In the rows, zero is written as 128.
One turn sends every row of this set to another row. A few are shown first. Where does it send the rows asked after them?
X: [106 137 132 162 141 124 140 124 136  95 119 113 140 143 143 170 138 144
 140  88 137 148 134 121 115  96 108 144 147 103 102 127]
Y: [104 116 118 146 124 140 106 132 135 122 133 123  98 139 146 142 111 135
 135 111 101 165 130 122 111 133 121 138 168 134 127 118]
P: [ 93 138 127 136 113  80 147 135 125 105 145 109 121 123 129 134 125 121
 127 112 113 159 135 136 121 120 129 136 161 136 110 145]
D: [123 119 129 137 103 117 127 123 131  89 118 137 112  97 151 142 123 142
 121  95 128 120 144 135 117 139 121 121 175 113 135 118]
R: [ 97 139 122 123 123  97 153 136 116 119 130 104 115 117 130 147 125 103
 138  86 123 158 127 135  98 109 108 131 166 130 124 135]
V: [130 119 148 144 127 102 149 128 131  80 108 141 128 116 137 127 121 140
 137  94 138 126 141 130 115 115 116 122 167  92 127 125]
Z: [119 122 129 172 104 130 147 131 128 103  99  99 127 141 151 154 128 151
 146 124 111 148 103 113 114 118 119 147 170 134 107 139]
E: [106 107 149 143 114 138 124 136 128  83 120 115 163 121 132 146 132 125
 127 117 106 139 124 123 125 121 148 129 169 134 138 149]
L: [ 97 119 151 140 132 136 117 153 129 100 107 126 129 113 122 127 111 131
 136 111 105 136 116 142 122 132 150 122 163 127 140 135]
T: [134 137 133 152 121 107 148 129 136  69  96 132 137 133 128 138 128 135
 150  96 137 155 118 117 126 122 116 138 174 109 141 133]
K: [100 136 146 135 135  96 153 143 114 107 132  93  97 119 137 138 116 111
 119 112 130 148 130 116 111 130 121 146 173 132 128 142]
S: [119 110 128 162 125 128 145 119 128 103 115 110 123 159 149 144 130 144
 146 129 106 162 114 110 117 122 127 153 165 139 116 149]
F: [ 94 102 136 145 144 135 133 120 123 128 125 120  90 125 148 153 126 138
 126 102 124 140 128 142 104 118 111 140 154  89 126 119]
U: [ 96 117 139 137 104 101 161 131 111 105 136  93 115 117 132 144 148 111
 130 120 138 157 132 135 111 116 113 143 164 125 130 150]
A: [128 134 114 148  94 119 131 124 134  80 101 128 118 113 141 151 128 139
 137 100 125 149 114 125 128 146 122 137 182 126 150 127]
G: [ 94 115 144 163 129 127 134 138 128 120 111 114  93 116 144 147 115 149
 129 107 129 134 122 141 107 111 111 138 157  84 110 110]
Q: [ 92 126 149 142 151 142 125 143 126  98 114 126 130 100 123 152 127 123
 138  87 135 138 123 136 107 119 146 139 153 109 152 132]
N: [106 115 130 149 148 121 150 107 129 107 126 120 136 150 146 159 144 143
 143  97 123 150 131 131 111  98 115 144 143 104 105 141]
C: [ 98 113 136 147 126 131 146 124 124  94 110 120 160 106 132 161 137 126
 138  91 114 134 104 134 105 104 152 141 161 111 139 147]
W: [106 126 125 158 105 143 101 146 138 110 132 116 112 130 145 147 115 142
 135 110 115 155 145 118 113 126 113 130 166 136 114 110]

R -> K
S -> N
L -> E
Where do these go?
T -> V
Z -> X

One turn sends every row of this set to another row. A few are shown first. Where does it send the rows asked after them?
goda: [113 131 145 123 110 140 148 126 145 115 160 131 143 134 113 103 128 122
 145 132 106 104 124 134 125 153 118 102  89 123 132 134 146]
sud: [127 112 128 127 143 156 165 137 142 108 138 142 132 124 151  85 149 116
 121 122 119 110 129 132 106 135 122 138 142 126 130 132 118]
lok: [118 140 122 136 125 155 171 139 128  95 159 132 121 136 137 120 122 101
 163 124 121 131 151 133 106 122 119 105 120 116 116 106 106]
seba: [138  99 145 119 142 161 138 125 147  93 143 149 125 122 133 129 112 110
 120 158 131 106 130 150 112 139 127  97  99 116 141 136 136]
zov: [116  92 131 129 121 158 110 142 142 122 146 122 122 142 164 120 124 114
 137 140 104 121 132 142 100 148 111 115 115 127 120 140 117]
Kelir: [122 123 153 117 120 132 148 101 142 104 160 130 139 143 129 112 113  97
 145 108 106 126 139 134 126 119 125  95 112 130 120 118 120]
lov: [132 119 133 115 116 169 128 137 128 114 147 120 110 131 174 124 130 119
 131 119  97 119 122 155  86 129 103 106 114 115 138 125 117]
Tugov: [146 128 123 157 143 168 150 153 133 117 172 145 118 125 160 125 130  98
 157 118 119 110 137 110  95 141 122 110  95 110 121 131 122]
Goro: [134 113 123 141 146 173 143 129 151  89 155 173 125 149 142 118 123 112
 168 117 108 111 121 134 136 143 142 120 144 129 123 127 137]
surev: [123 138 127  90 166 156 130 117 135 104 147 145 120 137 151 118 130 117
 122 123 138 117 132 146 117 130 127 105 130 114 118 140 122]
Rom: [127 113 134 132 132 170 136 132 124  96 160 104 121 120 139 122 129 109
 110 109 101 132 123 155 103 119 116 117 119 104 144 131 126]
kulo: [149 119 146 139 131 171 145 142 150 110 120 147 114 118 169 118 141  86
 135 140 118 118 111 141 124 116 123 112 119 131 131 128 142]
gilon: [117 104 129 139 139 161 107 140 138 111 151 110 120 133 139 127 122  99
 122 122 111 145 127 145 124 125 127 119 123 118 117 146 125]
tezo: [137 105 118 140 153 170 153 124 138 100 153 161 114 124 127 124 119 104
 163 103 110  93 114 144 141 127 138 113 128 120 139 123 146]
tigop: [155 111 149 134 135 145 125 121 150 130 169 148 130 131 145 117 114 101
 136  98 105 110 127 112 115 132 133 100  87 126 125 141 129]
sobo: [121 168 126 116 113 150 140 153 141 113 154 145 119 137 130 115 122 116
 149 120 123 136 125 144 133 132 128 107 111 114 103 121 132]
vesap: [141 127 125 116 142 160 153 116 136 114 151 153 125 130 145 133 118 114
 162 114 104  77 130 152 137 129 141 114 121 110 157 119 136]
dizo: [143 147 140 126 127 156 129 152 145 130 143 151 114 126 135 112 133 122
 155  98 110 120 114 131 123 120 115  98  86 124 124 141 151]
tufek: [140 132 128 119 134 162 145 125 152 103 152 166 136 154 155 125 119 126
 164 128 102  95 138 142 129 145 147 122 137 120 143 122 123]
kub: [124 133 137 148 127 155 156 161 133 101 173 150 138 123 126 100 135 120
 148 116 115 116 131 135 108 155 105 124 102 105 120 134 151]

sobo -> goda
Kelir -> tigop
Rom -> gilon
Where do these go?
Goro -> tufek
surev -> seba

One turn sends every row of this set to another row. A few are shown first. Where does it send the rows asked after them?
lidu: [126 134 133 138 148 135 132 140 135 144 149 136 118 124]
Tobe: [130 118 109 100 112 136 124 130 135 117 107 125 139 134]
kop: [131 145 140 127 111 131 125 139  92 120 129 139 113 118]
kovun: [145 137 128 118 145 148 136 142 114 154 130 122 129 112]
Suna: [119 138 122 123 131 149 119 159 103 130 137 136 103 141]
fevu: [115 138 122 152 133 149 116 151 124 122 135 124 126 141]
zad: [137 146 122 117 110 111 129 118 116 131 138 120 156 137]
Bubi: [131 127  99  94 120 130 128 129 113 120 118 110 145 124]
tison: [116 116 103 114 116 113 128 120 122 112 127 115 117 142]
suze: [124 147 125 130 121 150 109 157 100 115 129 133 122 133]
zif: [124 137 110  95 104 144 120 129 117 151 145 112 122 146]
Rasoz: [146 130 112 114 101 122 121 131 118 118 118 114 151 137]
rukuz: [106 130 135 109 122 119 131 107 135 129 145 127 137 136]
Bim: [118 127 129 128 110 119 125 115 127 120 147 109 155 133]
Vir: [132 125 120  96 117 137 101 137 137 130 143  98 135 137]
Ter: [127 145 111  98 119 116 136 121 123 140 148 125 144 118]
seguz: [133 141 130 112 138 147 109 153  96 131 135 129 109 139]
Pomu: [138 134 147 121 146 135 141 135 119 151 126 124 127 113]
mun: [130 145 129 152 138 141 130 138 128 151 138 115 128 136]
feza: [129 139 110 103 114 116 115 127 120 139 148 113 113 155]
gizo: [146 135 142 137 131 144 132 132 119 149 121 105 131 116]
bef: [123 129 133 125 131 128 135 132  95 125 134 137  96 126]
fopo: [125 127 130 121 123 136 131 148 101 118 121 144 101 122]
Zubi: [140 125 141 114 132 137 137 142 106 129 111 132 118 108]
Tafod: [134 149 121  89 122 126 127 121 123 140 127 131 149 138]
noviv: [125 128 120 118 101 139 111 130 120 127 149  95 152 137]
Tifi: [138 126 150 133 117 132 133 128 108 126 118 120 118 106]
ponot: [116 130 129 131 145 158 116 157 122 136 139 118 118 141]
Nub: [120 128 143 136 152 143 132 139 132 147 139 118 124 128]
vupo: [116 119 125 111 119 120 123 122 149 122 152 116 137 118]
nedok: [110 114 128 100 115 150 113 123 131 125 136 101 139 135]
Fil: [116 122 106 114 101 124 135 121 135 131 134 133 111 143]
rik: [123 121 134 130 147 152 108 154 129 119 135 124 119 133]
poto: [131 137 111 121  90 127 119 131 115 137 154 111 131 145]
Tupoz: [133 111 130 124 136 145 138 135 108 123 114 121 117 106]
Rur: [132 121 109 129  90 117 124 128 125 117 134 119 130 141]

feza -> tison
mun -> fevu
Where do these go?
Rur -> Rasoz
nedok -> zif
Suna -> fopo
seguz -> bef

One turn sends every row of this set to another row. A few are shown first. Where does it send the rows asked after them?
dode: [132 123 118 142 123  94 121 122 161 120 117 139 144 119 150 134 118 129
 133 109 146]
situ: [135 112 120 143 115  93 128 130 159 118 114 139 140 120 146 118 114 124
 134 111 148]
betif: [131 128 112 132 137 127 134 156 141 113 109 106 119 145 109 115 124 129
 138 163 126]
riviz: [135 135 110 104 142 130 136 130 147 114 144 142 123 160 129 130 125 131
 118 153 125]
gati: [131 115 131 140 110  98 134 129 156 114 113 143 139 114 141 120 115 125
 134 108 144]
Rek: [155 119 131 105 138 140 130 109 139 111 117 141 109 136 120 138 128 149
 117 140 115]
Falu: [137 124 128 123 145 133 135 122 131 112  93 104 115 121 112 130 129 149
 145 148 124]
doz: [127 121 130 141 104 101 133 133 154 113 117 145 143 117 143 120 116 122
 127 112 140]
lumi: [131 119 132 139 107 102 127 130 153 115 113 142 139 112 146 119 115 123
 132 107 140]
Suke: [144 131 120 114 140 134 128 142 152 113 137 146 115 161 115 135 124 132
 114 149 117]
rosef: [161 121 120 136 135 133 121 117 134 113  94 117 114 127 110 132 127 150
 137 150 118]
morim: [136 118 127  93 155 136 137 112 141 115 119 124 110 136 129 137 130 149
 125 139 126]
komap: [147 123 126 104 154 144 134 117 140 114 113 125 114 140 130 136 128 142
 100 130 115]
vomon: [126 128 134 136 117 101 125 131 157 116 120 146 141 116 145 130 116 124
 134 102 140]
gez: [130 120 122 140 124  93 126 130 163 119 121 143 142 123 145 129 115 124
 136 107 148]
lipoz: [150 134 109 145 136 126 118 150 146 115 113 122 120 152 104 129 123 132
 134 161 119]
fasef: [138 139 100 138 131 124 130 147 140 114 120 118 128 152 114 116 122 127
 137 168 126]
bise: [143 129 127 101 142 136 139  98 133 111 119 134 118 129 129 137 130 151
 128 141 121]
Febar: [130 124 121 140 122  96 119 131 162 121 121 141 142 122 150 129 115 123
 134 106 145]
zon: [147 133 118 135 131 130 133 115 125 111  96 111 123 121 114 124 127 146
 147 157 122]
gazef: [129 121 112 102 148 131 137 145 152 115 135 127 114 160 125 123 125 129
 118 153 128]
tudi: [152 136 126 117 148 133 126 121 126 115  94 102 118 112 121 139 119 138
 140 138 131]
patut: [127 123 133 137 119  96 132 129 159 115 120 146 141 118 141 130 116 125
 136 104 144]
zat: [151 125 122  87 151 137 131 116 137 116 121 123 112 130 138 137 118 134
 114 133 134]
gipib: [138 132 115 117 148 138 134 149 148 114 126 126 120 159 122 126 123 125
  98 142 116]
zet: [135 116 119 143 112  98 120 131 157 119 114 137 140 118 151 118 114 122
 131 110 144]
zepun: [142 144 117 131 136 129 128 159 132 113 107 103 123 132 110 123 114 117
 137 154 131]
nabu: [142 137 113 143 145 134 128 154 140 114 102 105 124 145 110 124 123 128
 119 149 116]
mimu: [150 129 123 132 150 139 128 121 132 114  88 104 118 126 117 133 128 146
 121 137 115]
fivik: [123 130 132 145 117  98 128 131 156 115 117 143 146 116 140 134 119 126
 136 108 141]
Kan: [134 112 117 138 111  98 126 125 158 118 117 141 141 120 152 120 116 125
 124 113 146]
vuzos: [142 134 114 101 138 133 133 155 143 114 134 125 117 150 128 122 113 113
 111 148 133]

mimu -> komap
vomon -> Febar
fivik -> dode
Where do these go?
zon -> bise
situ -> gati
zat -> vuzos
Falu -> morim
lipoz -> rosef

